(in the rows, 128 means zero)
Each named turn below is shown by a few rows before and after it. Which turns, in which order, take the first row of each later pair to the second? The first pair is answered.
K688 (before -> after):
[156  99 147 135 158 137 132 151 136 171 149 109 138 137 160 149 106 159
 133 143 152 165 135 159] -> [132 104 157 140 155 149 123 149 108 176 151 121  99 126 152 168 104 159
 133 146 142 156 115 152]
[127 118 164 116 121 114  99 138 146 133 113 120 155 126 126 146 106 151
 127 156 143 114 128 130] -> [124 126 161 117 126 120  92 131 130 133 112 124 144 129 127 152 106 147
 125 154 139 106 121 126]
[108 102  61 118 159 125 169  88 103 161 177 127 132 120 121 146 153  95
 124 156  92 115 172 141] -> [113 108  63 114 158 121 168  87  91 158 173 129 124 116 121 141 153  88
 124 156  89 105 168 131]
K121 (before -> after):
[142  81 144 117 101 125 157 108 112 106 118 125  66 155 141 155  98 134
 172  86 117 135 111 116] -> [162  93 133 115 104 108 174 109 122 106 111 119  88 155 137 129  98 133
 174  83 118 137 121 103]
[138 122  90 124 147 121 147 101 133 122 139 126 157 127 118 140 134 123
 142 135 127 137 155 154] -> [136 122  91 123 140 121 142 102 141 126 140 132 160 118 114 129 136 122
 132 134 120 130 155 147]
[127 127 136  88 167 117 147 134 141 144 141 153 164 121 163 129 145 110
 122 143 137 166 144 145] -> [121 132 136  87 171 122 140 133 144 147 138 154 160 117 164 128 151 109
 119 144 139 161 144 147]
[183 151 195 132  85 130 117 198 164  73 104 140 124 136 132 107 125 143
 146 122 196 138 126  57] -> [173 160 200 128  83 149 108 205 165  79  98 145 122 130 125 110 127 137
 132 126 196 136 129  55]
K661 (before -> after):
[138 141 144 125 130 138 107 164 206 136 103 118 168 140 144  83 117 120
 114 157 148 163 160 146] -> [ 84 121 116 123 150 165  86 143 173 170 141 134 142 139 142 127 123 109
  98 175 122 160 156 165]
[163 100 146 138 142  95 127 155 146 127 128 134 140 151 155  93 138 132
 199  87 152 105 148 132] -> [131 118 165 125 138 129  94 172 162 136 121 138 152 134 149  65 159 114
 159 111 147 100 153 119]
[121 103 147 114 115 170 163 140 121 124 152  99 133 159 126  92 142  82
 103 105 135 114 101 188] -> [121  99 139 120 117 165 173 133 113 126 157  97 125 159 128 102 134  88
 112 103 136 111 104 191]
K873 (before -> after):
[123 110 133 173  90 181 151 159 138  95 137 150 139 133 113 145 131 123
 104 115 156 126 132 160] -> [126 104 123 177  91 174 164 153 136  97 138 154 144 137 113 143 129 124
 108 121 160 126 132 168]
[ 90 134 116 139 169 101 145 122 125 137 149 124  83 152 117 128 132 132
 109 170 128 114 106  98] -> [ 94 132 116 140 168  96 147 123 129 136 147 123  80 152 118 138 128 134
 108 178 131 110 114 102]
[146 151 107 115 142  94 161 124 121 111 117 104 130 104 122 117 121 127
 139 127 109 131 131 103] -> [137 158 121 119 132 107 148 131 119 116 111 107 123  96 114 107 130 126
 129 138 102 119 122  93]
[168 140 186 159  87  93 166 134 136  80  96 120  92 156 141 134  91 162
 191  70 189 140 107 126] -> [177 137 175 149  89  81 172 136 145  79  99 114 105 153 140 122  91 166
 194  71 185 140 111 119]
K205 (before -> after):
[143 150 128 119 108 130 141 144 158 128 106 104 156 118 120  88 147 115
 119 134 124 121 145 112] -> [142 153 137 122 103 133 136 146 163 126 106 105 159 121 123  85 139 117
 122 137 128 124 146 115]
[127 118  91 128 146  89 155 129 133 130 127 133 134 125 132 141 129 126
 138 132 112 136 122 121] -> [133 113 111 133 138  92 154 137 148 121 121 131 141 136 148 143 114 130
 145 128 142 145 125 141]
[123 148 145 127 130 135 114 133 118 128 129 122 122 103 127 123 151 111
 107 134 125 119 137 114] -> [141 144 132 127 129 117 130 130 115 126 128 116 126  99 118 124 157 118
 110 129 122 118 136 101]
[ 88 130 155 155 129 183 102 160 150 124 139 134 132 147 130 134 110 157
 116 160 148 134 123 161] -> [ 67 143 125 145 140 183 100 142 121 145 148 133 120 122 115 131 128 154
 100 165 102 111 116 132]
Now pairs of rows:
Each pair is 2 to 3 turns apart.
[150 109 120 120 136  82 166 107 111 132 152 113 146 120 131 123 137 147
 170  86 125 126 152 160] -> [129 122 181 129 107 117 136 134 132 114 129 116 143 136 147 122 117 144
 166  92 166 140 142 179] | K205 then K688 then K661
[184 139  94 123 124  80 199 124 102  92 102 118 119 113 125 104 137 158
 182  71 112 121 140  81] -> [139 169 189 124  98 154 126 181 178  94  75 121 151 111 140  49 146 138
 128 110 147 138 149  90] | K661 then K205 then K205
[118 144 126  83 142 114 104 166 163 142 114 127 143  74  98  66 172 115
  97 177 123 114 130 132] -> [159 138 118  90 136  85 133 164 173 128 108 118 158  93 112  63 159 130
 129 156 146 123 138 133] | K205 then K205
[170 104 131 130 118  94 132 128 136 112 141 110 145 150 149 153 108 142
 166 117 150 143 130 132] -> [109 100 122 129 138 145  89 119 122 156 168 130 132 138 147 167 124 118
 126 149 120 133 123 147] | K661 then K661 then K661
[122  89  83 143 135 120 140 104  63 155 140 127  94 130 127 197 111 131
 163 124  97 122 128 146] -> [162 153 164 134  93 125 129 173 155 113  55  99 151 112 116  75 134 131
 124 127 137 111 140  92] | K661 then K661
[107  94  65 122 169 138 129  74 179 180 152 138 169 136 144 115 147  93
 115 166 120 145 161 185] -> [174  96  68 129 144  81 181  77 184 140 128 115 184 146 144  94 137 118
 152 135 142 148 160 160] | K873 then K661 then K661
